In the rows, zero is written as 128.
Each path is a new rotation, seen through one point. The rows after it are directions, each followed by how far the rotation turns it, in degrees each step (0 if it stays put).
Each turn is a multiple of 5 degrees from 10 to 175, or 0.
Each row of a path follows its step; steps can be skipped.
Rotation 1:
step 0: [132 128 127 133 136 123 128 127 121 116 127 133 121 128 128 134 136 124
 124 131 121 135 124 122 128 127 125 129 127 121 134 122 130 123 119 129
 133 129 126 131 125 132 118]
step 1: [126 129 127 120 125 134 129 137 130 124 126 128 120 136 127 127 125 130
 128 133 124 128 127 126 120 128 138 130 129 122 132 139 131 127 133 119
 121 129 121 129 131 129 117]
step 3: [126 130 127 131 126 131 132 133 120 123 127 127 121 130 122 119 135 124
 132 121 125 127 127 132 132 133 134 125 127 129 130 121 137 127 132 126
 130 124 119 132 119 140 123]
step 4: [123 115 128 126 120 123 132 128 129 133 128 140 119 134 126 130 133 135
 126 135 126 123 127 126 128 127 132 118 121 124 129 124 128 120 129 126
 127 131 132 131 130 125 120]
step 8: [130 121 125 130 135 132 126 123 122 124 124 126 124 129 126 129 136 124
 118 131 134 124 119 119 122 124 128 125 131 122 134 119 125 131 130 116
 124 126 125 129 130 129 124]
step 11: [128 127 121 131 131 128 130 123 122 117 125 134 116 130 121 128 132 128
 137 128 130 118 127 130 131 130 129 132 130 124 122 118 129 127 127 129
 120 123 127 125 119 124 127]
step 12: [134 134 130 120 124 123 137 130 127 132 129 130 121 136 127 128 132 127
 121 133 132 126 120 125 133 130 135 120 116 124 132 129 122 131 129 131
 128 125 126 130 121 132 120]
step 14: [132 138 132 126 130 131 126 127 118 129 131 136 119 128 120 121 132 126
 130 126 133 130 117 126 134 129 125 127 129 126 131 124 130 130 126 122
 136 122 126 136 129 119 133]
step 17: [136 129 133 129 129 126 116 130 126 125 122 127 121 118 123 123 126 133
 132 128 132 126 122 134 129 131 128 124 135 124 136 125 121 132 121 125
 119 126 127 133 122 135 126]
step 20: [134 134 134 129 135 127 127 121 118 126 131 133 127 137 118 123 128 123
 124 128 128 119 123 131 134 125 137 124 128 132 132 129 118 126 126 133
 124 133 128 123 124 130 126]
Speeds:
[130 124 128 129 129 127 128 129 130 127 129 125 125 127 128 128 129 130
 124 129 128 127 128 129 131 129 130 126 127 128 129 125 127 129 127 129
 130 129 129 126 130 131 127]
85
[128 128 130 130 129 129 129 127 129 129 128 127 129 126 128 124 125 126
 130 127 130 128 127 129 130 129 128 127 127 130 129 131 127 125 125 127
 127 132 127 129 127 131 130]
100
Rotation 2:
step 2: [124 127 128 129 129 125 134 129 133 121 124 130 127 127 134 122 128 129
 126 122 134 135 131 127 123 128 122 127 124 139 134 136 123 123 132 138
 115 134 137 129 131 126 128]
step 3: [128 124 129 136 135 134 119 133 133 119 129 128 118 124 134 123 128 134
 129 128 130 126 122 127 134 136 127 130 128 121 119 126 126 128 133 118
 121 133 132 126 124 126 131]
step 4: [125 124 123 126 123 132 119 121 126 124 123 132 129 129 130 130 128 120
 138 125 135 117 130 139 123 132 128 128 134 121 124 135 136 127 122 131
 129 128 129 130 129 119 134]
step 6: [132 122 132 137 121 129 132 125 130 116 127 119 130 130 134 122 132 126
 121 121 129 134 127 128 126 128 134 129 125 131 124 130 125 120 137 126
 130 122 136 128 117 128 127]
step 8: [133 123 124 122 138 135 125 118 127 126 129 123 131 128 127 129 120 126
 135 129 120 127 135 127 124 120 129 130 133 122 121 130 124 133 126 127
 128 131 138 131 132 117 126]
step 13: [138 131 126 129 124 123 122 132 122 129 131 134 125 130 125 136 132 129
 136 127 122 137 126 124 125 125 118 121 134 124 134 134 129 121 129 126
 132 121 129 134 136 124 128]
step 14: [116 125 128 134 128 123 124 128 119 130 134 133 128 122 115 123 135 130
 129 127 127 130 130 120 140 127 134 124 131 131 126 129 123 128 127 131
 137 133 127 126 128 130 122]
step 19: [120 124 130 130 131 119 127 127 128 118 130 125 125 127 123 133 123 133
 126 125 138 128 128 124 132 137 122 133 123 125 126 124 132 132 135 128
 130 128 133 135 121 121 140]
step 20: [127 123 120 125 126 131 123 129 130 121 120 134 122 125 130 126 127 122
 126 118 132 121 123 136 125 131 124 134 125 134 127 131 122 126 122 136
 128 134 131 127 131 139 137]
step 22: [128 128 134 141 125 132 123 124 124 122 123 128 129 130 138 123 131 129
 132 121 134 134 135 130 125 134 133 128 132 121 131 133 130 129 131 123
 126 132 123 138 122 120 133]
Speeds:
[130 127 125 126 129 127 130 129 129 129 129 128 127 128 129 124 127 129
 123 128 128 127 127 128 126 128 127 132 127 128 128 126 127 123 129 128
 127 130 129 128 127 129 128]
80
[126 128 130 127 129 125 129 132 127 130 124 130 125 131 128 127 126 129
 130 126 128 126 126 127 129 126 127 127 129 132 126 127 128 128 128 128
 129 129 127 130 126 126 128]
20
[126 128 130 126 131 127 131 129 127 126 128 129 130 127 126 127 128 129
 127 129 128 128 126 128 129 131 128 128 128 125 125 124 125 129 128 126
 128 127 126 126 130 126 127]
160
[124 130 127 130 126 126 127 128 127 132 131 129 127 129 127 129 129 130
 127 128 126 129 129 128 127 126 124 130 126 128 128 127 127 129 127 126
 130 128 129 128 132 129 127]
20
Rotation 3:
step 0: [132 131 131 127 127 125 132 137 128 122 126 137 125 130 125 130 136 121
 131 130 127 125 125 130 136 117 126 120 121 127 120 128 130 121 121 130
 133 122 131 134 116 122 116]
step 1: [120 125 124 122 135 130 133 131 135 125 130 127 121 128 128 121 129 132
 128 128 126 124 118 122 134 123 141 118 132 135 135 134 131 127 127 123
 125 123 123 138 128 119 129]
step 3: [128 125 126 118 130 128 127 125 119 118 143 123 120 132 132 123 138 132
 129 123 133 132 127 132 125 129 132 129 123 132 124 131 123 123 123 134
 128 126 137 128 121 121 134]
step 8: [137 134 132 128 129 129 130 136 137 132 125 136 130 126 124 124 127 120
 131 126 125 127 137 134 128 120 131 120 118 120 131 129 116 116 128 134
 128 129 127 126 124 129 128]
step 11: [125 126 125 118 124 124 124 138 142 125 132 129 121 136 126 128 127 137
 135 128 128 127 128 129 122 125 133 132 125 129 121 135 129 121 118 131
 131 127 135 134 123 124 134]
step 14: [133 118 132 125 129 135 130 122 133 132 124 127 121 135 130 118 131 133
 124 126 129 141 124 124 118 133 132 137 118 123 133 132 125 133 125 129
 126 133 125 124 127 124 133]
step 17: [133 126 128 131 130 137 133 131 138 127 126 131 125 123 124 121 124 133
 138 135 128 122 126 121 128 128 117 139 130 118 125 119 128 129 136 129
 129 124 122 122 132 128 133]
step 18: [127 140 125 137 127 126 129 128 136 126 134 134 137 131 124 133 128 124
 133 126 129 119 128 134 133 123 121 116 133 122 127 126 128 124 129 125
 125 125 128 124 139 139 132]
step 19: [126 130 118 129 129 125 130 146 136 131 131 122 126 127 125 128 119 129
 132 127 127 117 129 130 123 129 129 130 123 129 121 132 120 129 117 131
 124 135 120 130 135 129 127]
step 21: [126 132 123 127 127 116 114 125 129 126 122 131 131 135 133 133 123 131
 121 121 128 130 129 128 126 126 129 117 128 134 120 136 124 123 120 119
 124 135 133 130 128 126 132]
Speeds:
[127 131 127 128 127 129 128 125 127 129 126 127 127 127 125 129 127 128
 131 130 129 128 130 126 130 128 128 131 128 129 131 128 129 130 124 128
 128 128 125 127 129 124 129]
140
[128 127 128 129 126 131 128 130 130 130 131 129 127 130 127 133 130 129
 128 128 129 126 128 127 129 125 127 131 130 128 127 128 131 129 128 127
 129 127 128 131 129 129 127]
60
[129 127 132 127 128 130 128 129 126 130 124 130 129 129 128 129 130 129
 127 129 125 130 127 125 130 127 126 127 126 128 131 127 126 126 128 126
 128 131 127 129 127 128 126]
45
[129 129 127 130 127 127 128 128 131 128 130 128 130 125 128 126 127 127
 128 131 127 127 132 127 127 126 126 127 128 131 127 125 127 125 127 128
 127 129 125 127 128 130 126]
35
[124 130 130 130 128 126 129 130 129 127 125 127 128 128 127 128 127 128
 128 127 128 131 128 127 128 126 128 125 127 130 125 128 128 129 128 129
 130 128 129 133 129 126 129]
35
Rotation 4:
step 2: [131 130 123 133 136 138 134 128 129 135 125 122 135 129 122 132 132 135
 133 122 128 129 125 137 127 140 138 119 125 130 124 127 118 134 133 126
 129 121 135 116 123 126 131]
step 5: [131 129 133 131 138 130 125 127 122 134 128 127 129 128 118 140 124 125
 127 118 125 122 127 137 124 131 125 124 124 140 120 129 124 127 127 123
 125 121 141 134 137 131 122]
step 9: [128 121 131 133 132 131 124 127 124 126 135 128 124 129 137 130 124 136
 125 122 127 138 122 134 128 129 133 131 141 135 134 132 133 119 137 118
 133 120 117 131 120 130 127]
step 11: [130 138 132 137 139 131 124 123 127 133 140 126 128 128 135 127 127 130
 131 117 136 139 127 129 130 133 133 136 130 120 127 127 129 131 117 132
 132 124 126 119 126 132 132]
step 12: [133 124 129 144 124 124 124 128 123 131 134 126 126 127 134 132 127 126
 126 121 127 133 138 128 141 135 130 138 140 131 134 138 134 131 127 128
 125 125 132 126 126 120 129]
step 16: [129 136 119 127 136 124 130 128 131 130 137 120 122 135 119 138 130 129
 131 123 127 121 118 128 133 131 132 115 131 132 126 128 124 127 126 126
 132 119 138 133 127 124 126]
step 18: [135 124 130 128 134 126 127 125 129 140 128 119 125 133 133 127 127 134
 127 138 123 125 121 138 131 136 136 123 127 131 127 126 130 127 138 131
 126 123 135 125 118 142 124]
step 19: [136 135 133 128 132 132 125 122 134 129 134 115 124 138 128 132 123 133
 131 116 123 123 125 134 122 129 138 130 126 129 127 127 130 129 123 136
 123 129 136 126 136 135 118]
step 21: [132 123 126 128 127 137 129 128 118 132 128 123 121 122 131 130 128 137
 126 122 133 122 130 141 127 137 131 134 133 137 138 126 125 127 137 122
 123 120 130 130 135 135 121]
step 23: [122 129 124 139 136 134 120 128 126 134 136 127 125 128 137 131 129 134
 120 130 130 139 132 141 135 128 123 132 140 133 125 132 123 133 122 121
 132 131 128 126 129 127 128]
Speeds:
[125 126 123 124 131 128 129 129 127 126 128 128 128 128 127 130 127 130
 125 129 127 127 128 128 129 127 124 128 130 128 129 128 127 130 126 127
 129 128 127 130 128 129 127]
45
[127 126 125 127 128 130 127 130 127 128 128 128 128 130 131 128 127 130
 132 126 128 129 130 130 128 132 129 132 128 125 128 127 128 129 129 129
 125 127 125 127 130 126 130]
35
[128 126 130 126 129 127 126 129 129 130 128 127 128 127 129 126 128 128
 128 128 128 130 130 131 132 127 128 127 127 129 130 129 130 127 128 125
 127 132 126 129 125 125 127]
130
[129 128 128 129 125 129 127 127 127 128 128 129 126 127 132 128 127 127
 128 131 125 130 129 128 130 130 126 128 129 128 131 129 127 129 131 129
 130 128 128 132 127 131 131]
125
[125 129 130 125 128 128 132 126 127 130 129 129 127 126 131 127 126 129
 126 128 128 128 130 128 126 128 129 128 131 128 125 128 131 128 129 125
 130 129 129 127 131 127 129]
25
[130 127 130 127 128 131 129 127 129 124 130 128 127 129 129 128 125 129
 129 127 128 130 125 123 130 127 130 130 126 129 129 128 130 128 126 127
 130 128 128 129 129 127 128]
135
[127 129 128 128 132 128 126 129 132 129 130 130 128 126 131 127 130 130
 128 129 130 127 123 129 129 129 129 127 129 129 129 128 126 128 130 127
 130 126 129 126 128 128 130]
155
Rotation 5:
step 2: [123 131 129 143 135 132 120 135 120 136 125 126 135 129 133 130 133 129
 130 122 128 122 125 127 128 123 130 126 123 114 116 132 132 117 133 128
 128 135 127 128 123 118 127]
step 3: [126 129 121 127 140 128 126 130 129 125 144 138 125 127 127 128 127 132
 128 123 131 127 128 125 129 130 131 116 142 118 131 120 127 143 130 126
 122 135 129 127 133 125 123]
step 7: [130 128 127 125 118 130 122 126 121 127 124 115 129 140 136 138 134 132
 128 122 125 129 125 140 130 122 125 136 126 124 126 125 124 135 131 110
 127 125 127 132 133 127 131]
step 9: [123 130 120 130 126 126 125 133 133 126 124 122 118 121 130 127 119 108
 127 136 134 134 130 126 130 129 130 128 134 134 136 118 134 128 138 129
 129 119 122 129 128 126 128]
step 10: [124 126 129 133 133 126 122 127 128 122 131 111 131 117 128 123 142 126
 132 133 123 125 126 134 123 120 137 130 125 134 120 135 120 129 124 133
 132 118 131 133 122 122 131]
step 16: [130 126 135 124 131 122 130 125 137 131 132 130 139 125 128 139 137 129
 119 130 123 124 132 125 126 135 128 131 128 118 128 137 131 124 120 120
 126 123 116 133 133 141 129]
step 17: [122 114 121 127 124 122 115 134 122 134 120 139 129 118 123 127 117 126
 131 136 129 128 133 130 128 131 116 127 126 128 127 128 130 124 126 122
 128 134 126 118 127 134 126]
step 18: [123 130 116 134 128 122 119 125 133 118 137 128 123 134 135 128 127 129
 132 132 132 120 124 132 121 134 128 137 113 123 124 129 127 127 139 123
 125 130 133 136 125 122 128]
step 20: [132 131 129 121 126 125 126 143 123 120 122 131 129 127 130 124 121 123
 129 132 123 135 117 120 125 122 132 119 132 118 119 116 127 135 131 134
 123 133 122 130 130 131 123]
step 21: [131 131 120 122 142 122 127 127 136 135 128 133 130 138 119 127 132 124
 120 128 125 128 117 138 126 129 136 124 127 136 121 130 117 127 126 127
 136 123 132 131 127 128 118]
Speeds:
[128 127 128 127 125 127 127 132 126 129 126 127 131 126 128 129 126 127
 129 125 130 129 129 128 128 124 127 129 127 129 126 128 127 129 132 128
 128 126 128 126 129 126 131]
140
[123 128 126 133 128 126 127 126 127 128 128 129 130 130 128 126 127 130
 126 126 127 128 128 129 130 128 128 131 128 127 130 126 128 130 129 128
 128 131 129 127 129 129 131]
70
[128 127 128 127 129 125 125 127 127 126 128 129 126 130 130 129 126 126
 127 128 127 128 128 128 129 125 130 128 128 130 126 126 127 127 127 130
 127 126 126 130 123 129 130]
35
Rotation 6:
step 6: [131 134 133 120 125 127 123 122 134 128 131 136 121 128 129 127 135 132
 134 125 135 123 121 124 119 136 132 135 124 139 128 126 126 126 124 129
 133 129 129 133 134 132 120]
step 7: [137 127 126 131 120 126 130 132 136 125 130 128 126 119 125 129 131 135
 131 125 121 133 131 122 125 138 121 130 129 125 127 125 130 128 121 127
 127 119 133 120 132 136 138]
step 12: [121 129 121 120 123 121 131 129 129 119 137 128 126 121 134 137 123 124
 124 123 126 134 126 130 122 131 126 129 118 128 126 121 127 129 124 130
 131 121 134 121 130 122 126]
step 13: [129 128 122 134 132 129 123 118 133 125 130 132 127 134 130 124 130 134
 130 122 130 139 131 132 120 127 127 118 121 124 131 117 135 133 128 119
 133 129 127 131 125 135 128]
step 14: [129 120 132 127 123 121 132 113 130 134 127 133 133 122 127 119 133 126
 131 116 130 132 127 130 133 130 120 130 128 136 132 131 126 123 128 126
 132 125 123 124 127 126 126]
step 15: [130 128 125 126 127 119 120 128 133 126 119 127 123 121 144 131 132 119
 131 124 131 130 130 122 125 127 130 133 127 133 125 124 132 122 125 132
 126 121 132 135 135 129 133]
step 16: [128 133 119 124 123 134 129 131 138 123 126 127 136 123 126 122 129 128
 139 129 126 135 119 130 122 131 130 124 122 125 122 122 129 122 120 122
 123 127 128 130 121 126 131]
step 21: [127 133 126 128 126 130 128 120 128 132 136 126 124 125 126 129 124 124
 135 129 129 127 131 138 120 131 133 129 119 128 134 120 120 121 123 127
 137 121 127 137 126 122 134]
step 22: [133 111 122 127 126 125 127 121 127 124 127 136 118 124 127 128 134 127
 138 132 125 127 133 119 124 127 128 125 122 122 131 125 127 130 125 122
 132 127 125 124 124 131 124]
step 23: [132 131 132 119 130 134 125 125 138 131 122 131 126 125 134 121 130 130
 131 126 136 129 132 122 133 134 125 128 123 130 137 133 131 133 119 124
 126 129 119 130 138 125 130]
Speeds:
[129 129 126 129 129 128 126 130 128 131 128 125 127 130 130 128 128 126
 127 127 126 127 130 128 126 129 126 126 129 127 131 129 128 128 129 126
 130 128 129 129 130 131 132]
175
[128 126 128 129 130 127 126 129 129 126 128 128 129 127 127 130 127 130
 129 130 128 129 130 127 123 130 127 127 127 128 126 128 128 127 128 130
 130 129 132 131 126 128 127]
120
Rotation 7:
step 0: [133 124 130 122 126 126 128 125 136 132 124 124 137 132 127 126 128 115
 122 118 132 140 136 129 132 125 127 130 139 130 123 131 136 131 133 127
 129 126 127 128 125 135 132]
step 1: [133 133 133 121 131 138 120 128 128 126 129 122 126 131 121 131 125 132
 124 125 125 137 141 127 134 130 129 128 126 141 122 137 130 130 133 130
 133 129 122 137 127 133 130]
step 2: [126 129 119 118 130 134 124 130 132 126 132 129 124 133 130 126 122 126
 119 135 127 135 131 132 128 131 126 128 136 137 130 126 135 138 131 123
 142 124 132 133 128 124 132]
step 8: [130 130 131 122 129 124 126 129 129 135 118 128 131 130 131 127 119 136
 121 131 133 137 122 126 134 124 124 127 131 129 109 129 131 130 136 126
 130 124 122 124 127 130 131]
step 12: [129 125 129 121 132 121 125 125 131 134 128 124 133 130 141 128 123 121
 115 132 130 131 127 129 142 126 130 125 130 128 127 122 127 137 131 131
 130 120 120 123 128 129 132]
step 15: [127 130 123 121 128 132 122 129 132 127 134 130 129 129 139 128 122 127
 119 138 135 126 130 123 134 126 131 126 135 132 133 123 139 141 133 121
 132 123 122 131 131 124 128]
step 18: [127 128 119 124 127 128 124 133 132 122 131 130 127 137 127 126 124 129
 123 128 133 132 129 128 128 123 129 123 132 133 125 128 137 132 137 115
 128 124 120 140 138 131 134]
step 19: [127 125 123 128 128 134 119 135 132 120 127 127 122 120 131 135 133 128
 125 126 126 128 131 123 133 128 135 131 131 132 133 129 134 132 135 128
 138 118 112 126 134 128 129]
step 21: [126 127 123 126 128 119 125 132 130 133 124 127 129 137 128 129 123 132
 124 123 135 135 128 127 127 122 127 124 130 126 117 132 131 125 134 124
 132 120 114 124 136 135 136]
step 22: [122 128 131 129 129 130 124 132 128 123 127 122 124 133 132 133 140 122
 125 128 125 132 130 130 131 127 132 125 122 133 122 130 130 136 136 128
 128 119 113 136 137 129 134]
Speeds:
[129 127 132 130 129 129 126 129 131 126 129 128 128 128 124 128 128 126
 128 131 128 129 127 130 127 131 127 126 128 131 128 127 129 125 126 127
 126 128 126 130 130 129 129]
85
[129 129 132 128 128 130 130 129 129 129 128 129 129 127 128 129 125 127
 130 125 128 127 129 127 126 124 127 125 128 131 129 130 128 126 129 127
 129 131 127 126 126 129 127]
110
[128 126 129 127 126 127 129 132 125 127 129 127 128 129 131 127 128 126
 126 129 128 127 128 128 128 129 126 126 129 127 128 127 132 131 125 126
 127 131 130 128 127 128 130]
140
[126 129 126 129 130 127 128 132 129 129 130 128 130 126 127 129 130 129
 127 127 127 126 127 126 130 130 125 129 127 129 127 130 128 127 128 131
 128 130 126 129 126 132 129]
140
[130 128 128 129 128 129 128 127 129 126 129 125 130 131 128 128 131 129
 128 126 128 128 129 129 128 126 130 126 126 128 125 128 128 128 130 128
 126 128 132 127 129 131 132]
85
[129 128 128 126 130 127 126 129 125 131 128 125 128 131 127 130 127 128
 126 125 128 128 127 128 127 129 125 127 126 127 130 128 129 127 127 129
 128 125 130 130 130 129 125]
90
